In the rows, zero is written as 128.
R: rows in several groups, each row roughly a mix of its group's directions (some rows in no group):
R (100 x 13):
[[152 150 105 134 161 122 138 101 131 112 117 101 172]
 [102 166 153 153 143 116 131 135 115 103 107 167 134]
 [168 118 135 135  94 125 138  97 143 142 157 107 159]
 [118 140 125 104 106 145 139 131 100 128  81 171 138]
 [144 154  99  92  87 121 152 145 104 116 131 136 112]
 [164 106 103 103  89 123 130 158 149 122 146 117 112]
 [128 130 128 128 106 150 113 146 126 108 179 115  84]
 [128  95 115 116 135 110 130 150 124 157  80 160 145]
 [130 133 123  94  87 137 145 149 104 128  97 167 130]
 [130 154  92 100  81 128 153 144 136 142 121 149 133]
 [149  88 124 138 109 125 112 122 182 151 141 113 127]
 [164 101 136 109 100 112 116 135 121  96 117 132  85]
 [115 137 115 147 182 114 125 158 150 113 109 129 156]
 [ 95 143 141 173 163 124 112 128 102 132 132 161 130]
 [155 121 112  84  88 137 147 132 106 129  98 141 138]
 [151 101 113 124 136 159 106 123 112 118 167  89 111]
 [118 121 146 157 180 113 104 118 144 107 135 103 108]
 [143  81 148 128  92 114 119 130 123 155 154 132  99]
 [119 110 150 110 110 124 118 144 115 118 147 121  64]
 [141 144 103 117 109 117 147 144 100 132  99 171 158]
 [135 112 118  71 109 148 150 144  95 139 118 113 130]
 [117 147 120 110 108 155 141 106  98 143  91 160 152]
 [132 132  92 117 106 115 151 135 128 169 109 156 162]
 [114 155 133 149 159 147 125 109  92 118 105 151 163]
 [128 132 137 104 144  89 150 172 116 105  96 138 128]
 [121 105 159 154 170  95 112 109 145 129 104 123 121]
 [109 145 122 143 166 154 124 101 148 133 101 123 170]
 [111 139 155 160 174  92 118 121 125 109 107 139 121]
 [110 158 129 161 176 135 125 106 136 122 132 115 162]
 [140 143 118 102 120 122 147 148 106 105  80 158 149]
 [115 137 139 154 124 159 120  76 137 152 119 140 159]
 [133 118 120 142 140 139 117 129 192 128 148  93 139]
 [154 124 120 101  70 155 137 124 103 131 126 148 135]
 [110 122 117 155 155 106  98 138 126 126 145 136  74]
 [145 116 125 141  85 124 136 108 119 172 166 136 144]
 [120 103 160 140 110 116 111 132 140 133 164 122  77]
 [124 111 165 125 104 133 131  97  88 150 106 158 130]
 [123 151 139 160 149 135 108  73 101 112 125 135 120]
 [155 100 136 107 117 128 134  89 134 142  82 121 152]
 [111 114 132  99  81 155 125 147 137 142 138 137  88]
 [124 142 127 139 136 126 124 109 101 124  77 175 147]
 [100 151 128 163 140 120 135 105 126 167 127 154 162]
 [106 140 147 134  93 131 128 123  92 142 126 178 107]
 [141 158 109 104  96 124 157 163 125 109 114 151 151]
 [151  76 140 106 108 102 136 122 140 162 119 112 123]
 [128 143 129 146 149 103 139 127  83 131 104 164 160]
 [132 135 128 106 140  97 160 152 135 126  84 136 166]
 [115 146 132 182 157 102 113 126 163 122 143 137 132]
 [ 92 133 105 134 147 128 130 185 140 148 130 152 135]
 [ 77 155 150 130 138 145 141 159 107 133 126 156 139]
 [145 146 106 109  73 167 135 124 114 123 142 142 132]
 [113 118 117 137 126  83 135 145 167 167 146 124 109]
 [116 145 127 112 124 133 130 144  82 106  93 169 115]
 [146 109 137 154  93 130 122 102 152 160 168 123 136]
 [105 141 144 157 178  94 132 128 143 130 107 133 150]
 [145 133 139 148 133 139 125  62 130 136 131 107 157]
 [106 135 140 137 134 122 124 129  86 133  93 181 126]
 [151 116 112 111  99 108 133 154 130 125 170 108  92]
 [152 118 115  74  97 137 148 145  99 119 112 123 124]
 [143 125 117  99 112 100 149 187 138 111 121 133 124]
 [114 109 159 168 166 116 114 101 137 150 139 115 141]
 [125 100 144 146 171 101 113 132 155 127 142  93 110]
 [148 104 127 143 100  99 124 154 142 141 177 126 108]
 [139 103 140 119  77 128 127 139 138 144 168 124  96]
 [133 116 115 134 158 135 123 134  96 130  87 157 170]
 [ 96 144 105 140 186 132 108 133 137 114 110 122 111]
 [160 128 115 140  83 150 105  98 133 112 151 134 105]
 [ 77 158 139 157 152 140 126 151 125 135 155 143 130]
 [139 164 108 133 129 164 122 136  96  83 146 133 137]
 [133 109 134 125 158  78 141 153 158 131  99 119 144]
 [148 132 139 145 137 166 116 103  84 102 138 128 157]
 [154 106 101  93  86 146 140 144 146 147 139 113 138]
 [128 140 138 117 114 138 128  95  85 122  84 162 125]
 [157 131  96  82 107 119 155 158 115 117 121 117 137]
 [169 114 125 123 102  96 134 137 126 119 171 103 106]
 [ 91 156 144 171 156 128 110 131 121 117 154 144 111]
 [149 115 100 114 109 137 117 143 120 119 173 103  89]
 [111 155 118 117 154 131 141 129  87 121  86 152 151]
 [136 103 146 156 135 114 112 130 167 130 170  99 113]
 [149 128 128  95  88 152 125 142 115  91 136 124  94]
 [139 127 120 167 163 120 112 101 165 128 141 103 151]
 [148 137 133 161 165 109 120  85 121 112 111 123 157]
 [134 116 111 153 132 144 114  90 161 162 152 105 146]
 [147 129 114  91  81 121 141 148 101 119 132 139  97]
 [127 117 129 147 180  95 115 146 133 113 149  99 108]
 [148 131 148 150 167  88 138 132 110 104 118 125 163]
 [130  90 158 154 173 119 105 116 137 127 136 100 127]
 [134 156 106  97  98 121 152 138  87 122 111 155 125]
 [134 111 148 121 106 133 105 101 129 113 135 116  67]
 [138 121 124 116 103 141 132 120 189 136 148  92 128]
 [126 140 141 159 103 156 111 117 128 121 186 128 114]
 [105 122 159 121 135 142 140 105 126 154  83 143 165]
 [135 116 139 158 164 109 110 122 157 116 158  90 118]
 [148 125 100 144 111 133 128 114 179 153 143 118 161]
 [127  88 153 109 116 151 108 112 100 132 130 117  85]
 [130 130 132 116 113 160 140  95 141 145  91 134 175]
 [159  96 120 109 115 127 124 141 166 121 149  85 114]
 [148 101 143  94  77 148 128 125 108 127 111 144 113]
 [130 107 130 118  92 118 131 171 141 142 169 127  99]
 [135  72 147 145 122 131 107 126 163 159 139 121 129]]

which group is each row in? (one row of each group first):
[150 123 133 138 127 145 122  85 169 127 141  87 148]
K
[146 114 122 102  81 153 126 139 167 120 143 111 110]
Y
[132 137  97 122 161  94 152 156 148 137 130 104 159]
S

[108 144 139 147 100 145 130 106 103 157 124 175 146]
Y
[133 130 113 159 128 134 102  66 127 145 143 126 107]
K
[111 172  87 122 134 133 145 142 162 129 112 134 153]
Y
[118 121 153 136 102 124 123 122  93 140 103 183 119]
K
[153  87 139 111 103 133 133 109 105 157 102 140 154]
Y
[140 146 108 153 137 127 134 111 151 139 175  95 157]
Y
[ 91 149 154 165 156 142 109 103 108 125 138 142 115]
S
[141 141  88 128 172 122 126 161 109  98 116 127 147]
Y
[127 138 109 143 180  94 117 153 123  96 111 132 116]
K
